First come named moves, each a turn or a mirror, each shown by rows before and after it. For each pair of rows after them, which moves, in which order, take the first row to the second? The first pair is done for you.
H (before |-> after):
2; -25; 79; 79; 81; 7; 47; 1; 261; -84; -109 |-> -48; -75; 85; 62; 113; 3; 27; -53; 311; -79; -95
-131; 34; -65; -138; -68; -68; -11; 65; -114; -93; 12 |-> -94; 37; -26; -165; -18; -43; -43; 37; -146; -84; -4
-34; -55; -230; 27; 42; 146; -99; -81; -9; 46; -19 |-> 173; 80; -168; 113; 49; -27; 31; 48; -97; -110; -47
-98; -127; -130; -278; -58; 158; -218; -109; 10; 274; -105 |-> 330; 132; 7; -121; -40; -276; -126; 57; -109; -124; -112
G (before |-> after):
-141; 111; 237; -6; -172; -111; 200; 158; -270; -82; 76 |-> -212; -109; 171; -285; -186; -15; -76; -33; -74; 193; -89
-111; -131; -57; -231; -73; 156; -108; 7; 34; -39; -251 |-> 72; -45; -7; 96; 77; -11; -129; -132; 386; 101; -24
-131; 53; 10; 462; 181; 301; 351; 118; 131; -203; 72 |-> -370; -105; -60; -7; 45; 495; 181; 176; -33; -191; -270
V (before |-> after):
-38; -56; -259; -268; -222; 241; -74; 138; -372; -120; -18 |-> -156; -150; -216; -213; -200; 288; -41; 185; -262; -195; -158
-226; -41; -26; 126; 130; 62; 190; 355; -178; -107; -15 |-> -112; 11; -56; 177; 196; 7; 178; 282; -164; -134; 48
67; -142; -46; 389; 416; 86; 145; -123; 460; -189; -113 |-> 385; 63; -137; 442; 395; -63; 63; -168; 294; -5; 210
234; 107; 291; 8; -63; -485; -29; 9; 73; 119; 91 |-> 69; 57; 354; -181; -161; -469; -97; 39; 46; 174; 54
E (before |-> after):
-178; -69; 503; 23; 72; -155; 160; 35; 308; -231; -379 |-> 241; 293; 252; 248; 167; -264; 259; 100; -173; -367; 18
-189; -89; -5; 86; -10; 146; 5; -100; 57; 79; 176 |-> -219; -96; 62; 143; -3; 40; 78; -47; 66; -18; 166
278; -25; -199; 44; 203; 143; -306; -190; 253; -130; 129 |-> 75; -132; -13; -20; 184; 118; -229; -134; 446; -173; -61
-22; 14; -7; -237; -12; -33; -161; -27; -160; 127; -94 |-> -94; 0; 75; -226; -44; -76; -105; 36; -112; 86; -190
Then:
(2 to 3 moves a pair)
260; 176; 61; 379; 222; -148; 301; 0; -10; -245; 51 |-> 269; 110; 64; 413; 221; -63; 247; -74; 62; -63; 187 => H V H
232; -24; 3; -280; 4; -145; -278; -215; 30; 378; 112 |-> -210; -135; 435; -42; 11; -183; 122; 48; 303; -70; -244 => V E V
-101; -33; 192; -117; -64; -171; -182; -89; 203; 343; -39 |-> -242; 97; 271; 201; -8; -163; 131; -41; 93; 193; 221 => G H E
245; 15; -10; 398; 214; -17; 153; 33; 148; -89; 54 |-> 190; 10; -258; -190; -50; 153; -136; 73; -291; 48; -75 => V G E
-353; -19; 237; 66; -54; 29; 81; -22; -12; 264; 305 |-> -42; 169; -47; -120; -134; -13; 73; 95; -402; 106; 272 => H E G
414; 171; -178; 233; 203; 30; -144; -154; 83; 61; 180 |-> 309; -17; -271; -12; 129; 108; -269; -251; 128; 168; 63 => G G G
-228; 0; 75; 222; -54; 47; -3; -159; -116; 239; 375 |-> -87; 33; -121; 47; -64; 86; -118; -103; -346; 208; 290 => G H E
306; 20; 131; -122; 77; -264; -401; -23; 101; 128; -184 |-> 28; 79; 131; 438; 141; 28; 24; -31; 85; 118; 327 => G H G
575; 149; -78; -255; 64; -402; -345; 112; -108; 94; -36 |-> 549; 43; -47; -47; 173; -305; -334; -124; 264; 218; -1 => E G E
-34; -92; -208; -235; -83; 177; -219; -222; -4; 148; 61 |-> -158; -148; -138; -63; 27; 302; -36; -187; 222; -7; -131 => V V
-65; -12; -97; -167; -120; 96; -99; -49; -350; 230; 150 |-> 259; 68; 231; 48; -39; -369; 19; -8; -97; 14; 25 => G E H
94; 66; -264; 271; 48; 152; 129; 110; -140; -291; -67 |-> 196; -67; -321; -100; 53; 127; -212; -29; 62; -26; -270 => G H G
232; 107; 82; 480; 228; -50; 146; -54; 217; -243; -47 |-> -245; -47; -195; -239; -113; 389; -70; 48; -354; 38; -172 => V G H
